Each path below is one point turned by a fixed rotation once a step. After each direction that follows a path, write how fast that rotation turns it, in degrees each step (0 if it stays still).
Each turn is a multiple of 5 degrees from 10 to 175, or 0.
Each row of a path follows its step; steps can be skipped.
Path 1:
step 2: 2.983, 0.987, 0.252, -0.431, 0.713, 0.599, -0.670, 0.595, -0.090, -2.429, -0.929, -1.149, 0.705, 0.710, -0.111, -0.032, 0.147, 1.715, 0.079, 1.733, -0.696, 0.951, -1.073, 0.794, 0.429, 2.040, 0.092, -0.600, -0.441, -1.892, 1.244, -0.910, -1.504, -1.625, -0.306, -0.614, -0.052, -2.087, 1.197, -1.093, -3.344, -1.014, -0.237, 1.543, 0.887, 0.830, -1.053, -0.722, -0.265, -0.796, -1.232, 0.976, 1.776, -1.210, 1.914, 0.659, 0.809, 0.500
step 3: -1.039, -0.497, 0.335, -0.391, 1.574, -1.143, 1.538, -1.781, 2.248, 0.073, 1.794, 0.151, -1.196, 0.047, 0.527, 2.238, -3.233, -0.030, -2.163, -0.870, 1.068, 2.042, -0.362, -0.434, -0.691, -0.240, 0.311, 1.189, -2.139, -0.131, 1.344, 0.938, -0.074, 0.316, -1.032, -0.423, 2.307, 0.963, -1.166, -0.501, 1.240, -1.858, 0.462, 0.603, 0.953, -0.423, 1.425, 0.268, 1.058, -0.053, 1.939, 0.817, -0.070, -0.018, -1.552, 1.038, -0.434, -0.769
step 5: -0.301, 0.954, 0.434, 1.069, 1.536, 0.447, -0.246, -0.903, -0.530, -0.181, -2.179, -0.286, -1.382, 0.100, -2.172, -0.787, 0.730, -0.955, 0.685, -2.024, -2.844, 0.135, 0.564, -0.037, 1.507, -0.354, 0.196, 0.417, 2.694, -0.042, 2.356, -1.807, -1.745, -1.418, 1.216, -0.059, 1.916, 0.976, 0.078, 2.072, 2.061, 0.308, -0.975, 0.184, -0.029, -0.816, 1.383, 0.024, 0.102, -1.625, -0.196, 0.738, -1.423, -0.889, -1.306, -0.420, -0.852, 1.030
step 6: 0.143, 2.014, -0.860, -0.040, -0.236, 0.891, 0.373, -1.859, 0.435, -1.048, -0.049, 3.202, -1.432, 0.289, 0.181, -0.183, 1.791, 0.335, 1.857, 1.073, 0.552, 1.993, 0.454, -1.300, 1.143, -0.842, -0.283, 0.369, 0.029, -0.475, -1.311, 1.769, 0.647, -1.105, -1.118, 0.380, -1.515, -0.255, -1.085, 0.041, -1.608, -0.654, 0.289, 0.853, 2.722, 2.013, -2.394, -2.568, -0.532, 0.097, -0.545, -0.911, 1.112, -0.155, 0.705, 0.511, 0.203, -1.372
step 7: -2.736, 1.869, -0.796, -1.673, -0.043, -1.624, 1.321, -0.989, -0.604, -1.317, 3.496, -0.151, 0.916, -1.089, -1.050, -1.234, -0.503, 1.066, -2.217, 1.167, -0.330, 0.363, -0.361, 0.597, -0.707, -0.242, 0.561, 0.166, -0.411, -0.055, 0.382, -0.547, -0.429, 2.432, 0.504, -1.089, 0.373, -1.048, 1.250, 1.229, -0.772, 0.302, -1.659, -0.442, -1.141, -0.889, 1.337, -0.077, -0.729, -0.852, 2.998, 1.318, -0.851, 0.130, 1.245, 1.053, 0.473, 0.891
step 8: -0.200, -1.624, 0.024, -0.708, 0.657, -0.493, -0.658, 1.045, -1.750, 1.344, -0.398, 1.655, -0.140, -0.860, -0.854, 0.290, -1.852, -1.261, 2.535, 0.294, 0.733, -0.188, -1.013, -1.275, -0.731, 0.989, -1.520, 2.658, 0.017, -0.449, -0.719, -0.463, 1.465, 1.443, -0.081, 1.090, -2.032, 2.914, -2.521, -1.571, 0.274, 1.914, -0.684, 0.392, -1.680, 1.059, 0.103, 1.442, 0.424, -0.490, -0.500, 0.252, 0.303, 0.894, -0.538, -1.105, -1.437, -0.144
step 10: -1.979, 1.565, 0.191, 0.441, -0.006, -0.145, -0.213, 1.389, -1.262, 1.702, -1.553, 0.767, 0.426, 0.322, 1.227, 1.204, 0.067, -0.897, -0.785, 1.073, -0.716, -0.999, -0.034, -0.165, -0.934, -1.739, -1.672, 1.418, -0.386, -2.065, -1.545, 1.837, -1.424, -1.335, 0.943, -1.811, 0.127, -1.429, 0.057, 0.183, -1.618, -1.580, -1.688, 1.550, 1.692, 0.464, 1.011, -1.513, 0.361, -0.742, -2.127, -1.294, 2.179, -0.783, -0.262, -0.710, 0.247, 1.377
step 11: 1.018, -0.137, -0.199, 1.451, -1.377, 1.874, 1.399, 0.244, 0.638, -0.322, 4.540, -1.613, 0.148, 0.707, -1.783, 0.215, -0.180, 1.247, -1.489, -0.598, -0.954, 2.368, -1.212, 0.043, -2.873, 1.282, -0.917, -0.870, -1.112, -0.975, 0.024, 0.890, 1.601, 0.361, 0.420, -0.597, -0.411, -0.876, -0.160, -0.194, 0.540, -0.443, 1.285, 0.191, -1.731, 0.240, -1.951, -0.094, 1.105, 0.267, 0.939, 0.769, 0.826, 1.342, 0.435, -0.481, 0.913, -0.158
step 12: 0.363, -0.665, -0.499, -0.792, -0.823, 0.590, -0.775, 0.037, -1.936, 0.859, -0.087, -0.777, -0.344, -0.762, 0.715, 1.595, -1.167, -1.389, 0.611, -0.006, 2.744, -1.728, 0.259, -0.380, -0.143, 1.248, -0.797, 2.046, -1.211, 1.912, -0.686, -0.606, 0.641, 0.218, 0.006, 2.481, -0.365, 0.091, 1.109, 0.934, 1.418, -0.578, 0.592, -0.677, 0.902, -1.207, 4.281, 1.574, 0.161, 2.165, 0.708, -0.225, -0.618, -0.452, -0.539, -0.499, 1.574, 1.128
Speeds:
-0.352, 0.120, -0.540, -0.521, -0.295, 0.714, 0.001, -0.603, -0.573, -0.037, 0.165, -0.330, -0.574, 0.031, 0.332, 0.275, 0.359, 0.761, -0.358, 0.630, -0.188, 0.016, 0.016, -0.134, -0.156, -0.036, -0.152, -0.140, 0.139, -0.650, 0.416, 0.327, 0.126, -0.159, -0.092, -0.119, -0.186, -0.130, -0.039, -0.481, -0.194, -0.574, 0.179, 0.024, -0.119, -0.105, -0.099, -0.248, 0.035, -0.584, -0.014, 0.122, -0.121, -0.463, -0.284, -0.044, 0.222, -0.197 | 85
-0.411, 0.144, -0.296, -0.220, 0.320, -0.035, 0.223, 0.164, -0.458, -0.217, -0.575, 0.158, 0.063, 0.412, 0.073, 0.139, -0.471, 0.123, 0.111, -0.836, 0.561, -0.225, 0.069, -0.308, 0.324, 0.296, 0.212, -0.169, 0.019, -0.206, 0.156, 0.104, 0.454, 0.120, 0.251, -0.145, -0.610, -0.592, -0.522, -0.054, 0.441, -0.329, -0.254, 0.191, 0.037, 0.003, -0.435, 0.201, -0.207, 0.231, -0.414, 0.277, 0.143, -0.104, 0.661, 0.048, 0.668, 0.225 | 175
-0.295, -0.098, -0.359, -0.272, -0.246, -0.099, -0.289, -0.017, 0.158, -0.108, 0.261, 0.405, 0.178, -0.068, 0.256, 0.327, -0.022, 0.264, -0.088, -0.307, -0.052, -0.157, 0.637, 0.358, -0.317, 0.015, 0.254, 0.144, -0.059, 0.079, -0.415, -0.692, 0.504, 0.201, 0.670, 0.027, 0.740, 0.219, -0.213, -0.071, -0.125, -0.338, 0.699, 0.391, 0.829, 0.359, 0.129, -0.217, -0.605, 0.120, -0.208, -0.126, -0.192, -0.378, 0.142, 0.178, -0.236, -0.209 | 115
-0.214, 0.541, 0.061, 0.326, -0.235, -0.076, -0.243, -0.030, -0.323, -0.325, 0.526, 0.093, -0.554, -0.152, 0.259, -0.064, 0.072, -0.407, 0.583, -0.002, 0.026, 0.389, 0.037, 0.327, -0.539, -0.076, -0.208, -0.078, -0.810, 0.225, 0.427, -0.453, -0.361, 0.023, -0.366, -0.675, 0.085, -0.712, -0.418, -0.088, -0.278, 0.014, 0.134, 0.438, -0.110, 0.163, -0.186, 0.216, 0.090, 0.376, 0.404, -0.073, 0.359, -0.131, -0.016, 0.482, 0.279, 0.214 | 85
0.637, -0.333, 0.098, 0.043, -0.379, 0.047, 0.024, -0.424, -0.178, -0.332, 0.492, 0.150, 0.132, 0.678, -0.496, -0.506, 0.087, 0.791, -0.365, 0.131, 0.131, -0.290, 0.091, 0.100, -0.078, -0.132, 0.012, -0.033, 0.255, 0.356, -0.317, -0.265, -0.811, -0.035, -0.243, -0.047, -0.353, -0.479, -0.149, -0.239, 0.236, 0.150, 0.593, -0.096, -0.121, 0.540, -0.241, 0.233, -0.212, -0.118, -0.324, -0.046, 0.059, 0.456, 0.622, 0.064, -0.072, -0.089 | 155
Path 2:
step 0: -2.790, 0.185, -0.109, 0.469, -0.542, -0.484, -1.407, -0.387, 0.086, 2.487, -1.122, -1.627, -0.044, -1.387, 0.365, 0.829, 1.228, 0.179, -0.734, 0.012, -0.348, 1.887, -0.563, -1.711, 1.667, -0.237, -0.954, -0.880, 2.692, 1.306, -1.776, 2.594, 0.627, -0.339, 0.315, -1.063, -1.669, -0.309, -0.280, 1.058, 0.754, 0.361, -0.157, -1.733, 0.749, -0.432, 1.015, 1.784, -0.586, -0.829, 1.547, -2.063, -1.443, 0.082, -0.182, -1.277, -1.537, 1.471
step 1: -2.290, 2.117, 1.722, 0.482, -1.554, 1.276, 0.837, -0.316, 0.430, -0.635, -2.453, 0.811, -1.097, 1.492, -1.447, 1.466, 1.280, 0.053, 0.202, 2.139, -0.422, -1.830, -1.536, 1.322, 0.611, -0.005, -0.466, -0.853, 1.184, -0.381, -0.888, -1.361, 0.323, -0.355, 1.512, -0.616, -1.904, -0.206, -1.490, -2.323, -2.192, -0.126, 0.069, -0.708, -1.198, 0.576, -1.016, 1.175, -0.207, -2.413, 0.093, -0.700, -0.620, 0.805, 0.682, -1.421, 0.628, -0.353
step 2: -0.545, -1.656, 0.799, 1.098, 0.284, 0.551, 0.646, 1.940, -0.372, -0.126, -1.248, -0.520, 0.327, -1.020, 0.378, 0.323, 0.518, 0.815, -1.847, -0.647, -0.001, -1.596, -2.230, 2.080, -1.126, -0.584, 2.450, -0.297, -0.861, 1.818, -0.267, -0.647, 0.076, 1.090, 2.490, 0.825, 1.075, 0.681, -0.478, 0.304, 0.372, -0.956, 4.285, -1.280, -0.807, 2.280, -0.097, -0.847, -0.941, 0.281, 0.424, -0.190, -0.017, -0.380, 1.483, -1.723, -0.605, -0.495
step 3: -1.953, -2.626, 0.646, -0.488, 0.969, -1.306, -0.606, -2.425, -1.035, 0.908, -0.215, -1.339, 1.198, 0.624, -1.399, -0.660, 0.215, -0.606, -1.309, 0.334, 0.664, 1.573, -2.469, -0.603, 0.502, 0.223, 0.885, 2.054, 0.758, 1.679, -0.884, -0.138, -1.217, 0.726, -0.036, 0.945, 0.432, -0.330, -0.723, 0.252, 1.019, -0.511, 0.570, -2.226, 1.866, -0.572, 2.229, 2.728, 0.202, -1.367, 0.618, -2.082, 0.277, -1.323, -0.766, -0.702, -1.160, 0.482
step 4: -1.997, 0.676, 1.228, -0.655, -1.547, -1.458, 1.615, 0.444, -0.092, -0.538, -1.421, -0.033, -1.509, -0.040, -1.975, 0.614, 1.325, -0.927, -0.571, -0.479, -0.149, 0.100, 0.023, 1.272, -0.283, -0.586, -2.791, -0.708, 0.395, -1.146, 1.206, -1.668, -1.465, -1.022, 1.713, 0.044, -2.181, -2.002, -0.970, -1.604, 1.519, 1.166, -0.113, -0.970, -1.313, -1.265, 1.546, 1.316, 1.758, -0.403, 0.504, -1.360, -1.745, -0.228, -1.101, -1.670, -0.336, -1.292
step 5: -0.979, 0.684, 0.976, 0.057, 0.042, -0.080, 0.690, 0.765, 0.383, -0.363, -1.438, 0.073, -1.534, -0.922, 0.420, 1.144, 1.999, 2.223, -2.876, -1.984, 0.461, -1.981, -0.809, 1.890, -0.562, -0.024, 1.907, 0.684, 0.497, -0.848, -1.968, 1.000, 0.476, -0.592, 0.778, 1.130, 0.545, -1.338, -0.232, -0.350, 0.498, 3.853, 1.243, -0.293, -0.293, 1.544, -0.690, -0.286, -0.624, 1.534, -1.170, -0.725, 0.803, 0.761, 1.130, -1.457, -1.637, 0.174
step 7: 0.353, -1.910, 0.777, 0.946, 0.780, -1.601, -0.046, 1.327, -0.992, -0.323, -1.035, 1.120, -1.238, -0.577, -2.496, 1.109, 1.506, -1.183, 0.963, -0.509, 0.410, -0.830, 0.520, -0.782, 0.198, -1.197, -0.920, -0.821, 0.592, -0.256, 0.319, -0.252, -2.173, -1.848, 2.103, -2.784, -0.209, -0.998, -0.544, 1.843, 2.487, -0.108, -0.022, -2.240, -0.455, -0.170, 1.553, 0.462, -0.092, -1.569, 2.797, -0.045, 0.114, 0.073, -0.969, -0.300, -1.057, -1.292
step 9: -0.373, 0.174, 1.394, 1.065, -0.727, 0.970, -0.041, 0.610, 0.888, -1.623, -0.693, -0.072, 0.054, 0.942, -1.617, 0.916, 0.913, 0.634, -0.440, -0.270, -0.319, -1.922, -2.940, 0.585, 0.961, 1.844, -0.272, -0.461, 1.372, 1.676, -2.262, -1.326, 0.840, 0.109, 1.461, -0.259, 0.403, -0.101, -1.043, -0.959, -3.328, -1.090, 0.484, -0.296, -0.326, -0.519, -1.473, 2.845, 0.048, 1.917, 0.876, -1.232, -1.620, 1.689, 0.941, 1.385, -0.753, -0.047
step 11: -0.071, -1.733, 0.833, 1.110, -0.010, -1.301, -0.082, 0.229, -1.017, 0.615, -0.771, -1.828, -0.349, -0.712, -2.717, 1.803, -0.823, -2.265, 0.364, 0.878, -0.697, 0.215, 0.704, -0.578, -1.085, -0.417, 0.517, 1.525, -0.129, 1.397, -1.651, 0.311, -1.317, 1.210, -0.741, 1.479, -1.310, 0.024, -0.472, -1.423, 2.131, 0.919, 1.282, -1.240, -0.327, -1.404, 0.694, 2.829, 0.229, -0.727, -1.529, -1.694, 1.898, -1.526, 0.370, -1.514, -1.343, 1.486
Speeds:
0.005, 0.090, 0.853, 0.367, -0.143, 0.098, 0.139, 0.255, 0.151, 0.144, -0.100, 0.069, 0.036, -0.510, 0.657, 0.018, -0.230, 0.180, 0.384, -0.048, 0.047, 0.281, -0.250, 0.472, 0.400, 0.233, -0.790, 0.621, -0.200, -0.545, 0.035, -0.124, 0.314, 0.356, -0.116, -0.714, -0.190, 0.037, 0.077, -0.401, 0.051, 0.607, -0.014, -0.134, 0.398, 0.085, 0.499, 0.226, 0.130, 0.086, 0.048, 0.108, -0.364, 0.192, 0.065, 0.272, -0.184, 0.528 | 90
0.084, 0.492, -0.354, 0.089, -0.150, 0.159, -0.316, 0.379, 0.231, 0.124, -0.528, 0.567, -0.024, -0.507, 0.723, 0.354, 0.289, 0.105, -0.481, 0.149, -0.219, -0.371, 0.142, -0.268, 0.259, 0.093, 0.265, 0.050, 0.326, -0.176, -0.005, -0.459, -0.453, 0.089, 0.184, 0.512, 0.494, 0.067, 0.062, -0.287, -0.442, -0.148, -0.305, -0.012, -0.339, 0.148, 0.185, 0.548, -0.196, -0.290, -0.349, 0.479, 0.181, 0.582, 0.453, -0.127, 0.250, 0.447 | 85
0.328, -0.213, -0.081, 0.353, 0.390, 0.401, 0.468, 0.326, -0.608, -0.156, 0.132, -0.748, -0.509, 0.320, 0.216, -0.618, 0.121, 0.079, -0.122, 0.135, -0.236, -0.206, -0.398, -0.018, -0.150, 0.300, 0.364, -0.376, 0.512, 0.004, -0.174, -0.420, -0.037, 0.309, 0.242, -0.013, -0.029, 0.067, -0.292, 0.003, -0.362, 0.608, -0.392, 0.684, 0.108, -0.383, 0.285, -0.450, 0.076, -0.263, 0.263, 0.335, -0.210, 0.018, -0.015, -0.352, -0.098, 0.480 | 95
0.322, -0.473, 0.605, -0.053, 0.189, -0.291, -0.091, 0.078, 0.537, 0.434, -0.293, -0.118, 0.126, -0.171, 0.625, 0.155, -0.261, 0.060, 0.133, 0.192, 0.080, -0.289, 0.134, -0.263, -0.043, 0.275, 0.436, -0.135, 0.213, 0.243, -0.297, -0.042, -0.221, 0.213, -0.254, 0.038, 0.253, -0.020, 0.332, 0.193, -0.265, -0.011, 0.225, 0.217, 0.447, -0.046, -0.455, 0.090, 0.240, 1.027, -0.311, -0.406, -0.117, -0.306, -0.508, -0.984, 0.010, 0.082 | 120
0.049, 0.137, -0.306, -0.124, -0.029, 0.493, -0.100, -0.866, -0.129, 0.059, -0.097, 0.040, 0.430, -0.366, 0.123, -0.225, -0.380, -0.432, -0.037, -0.115, -0.525, -0.515, -0.139, -0.099, 0.029, 0.311, -0.365, -0.260, -0.480, 0.028, 0.554, 0.441, 0.116, -0.072, -0.264, 0.053, 0.093, -0.235, -0.152, 0.236, 0.000, 0.162, 0.158, 0.212, 0.344, 0.577, -0.154, -0.116, -0.305, -0.645, -0.112, 0.101, -0.846, 0.319, -0.186, -0.787, -0.008, 0.081 | 10
0.090, -0.569, -0.165, -0.005, -0.437, -0.153, -0.012, 0.060, 0.494, 0.045, 0.295, 0.122, -0.542, -0.034, -0.150, -0.823, -0.245, -0.528, 0.361, 0.003, 0.101, 0.253, -0.137, -0.131, 0.118, 0.524, 0.001, -0.218, 0.425, -0.366, 0.356, 0.375, -0.344, 0.232, -0.142, 0.443, -0.123, 0.107, 0.461, 0.310, 0.130, 0.235, -0.067, -1.169, -0.204, -0.386, 0.186, 0.211, 0.074, -0.084, -0.021, 0.355, -0.022, 0.093, 0.399, -0.385, -0.103, -0.051 | 90
0.301, 0.052, 0.508, -0.617, 0.002, -0.220, 0.375, -0.208, -0.383, -0.096, 0.456, 0.019, -0.055, 0.042, -0.103, 0.414, 0.217, -0.068, -0.359, -0.838, 0.160, 0.410, -0.087, -0.463, 0.204, -0.342, -0.344, 0.248, -0.139, 0.089, -0.122, -0.192, -0.263, 0.024, -0.160, 0.683, 0.330, -0.493, 0.134, -0.150, 0.226, 0.701, -0.320, -0.012, 0.042, 0.215, 0.178, -0.414, 0.543, 0.177, -0.515, 0.613, 0.080, 0.258, -0.116, -0.332, 0.036, -0.277 | 45
-0.090, -0.604, -0.139, 0.149, 0.151, -0.618, -0.218, -0.334, -0.173, 0.752, 0.425, 0.255, 0.408, -0.224, 0.278, 0.553, 0.232, -0.050, 0.112, 0.412, -0.039, 0.543, -0.169, -0.359, -0.283, 0.609, -0.016, -0.078, -0.181, -0.201, -0.047, -0.381, -0.121, 0.121, -0.026, 0.028, -0.056, -0.246, -0.113, 0.064, 0.004, -0.083, 0.251, 0.387, -0.372, -0.530, 0.526, -0.165, -0.543, -0.254, 0.378, 0.209, 0.060, 0.445, -0.396, 0.057, -0.619, -0.433 | 100
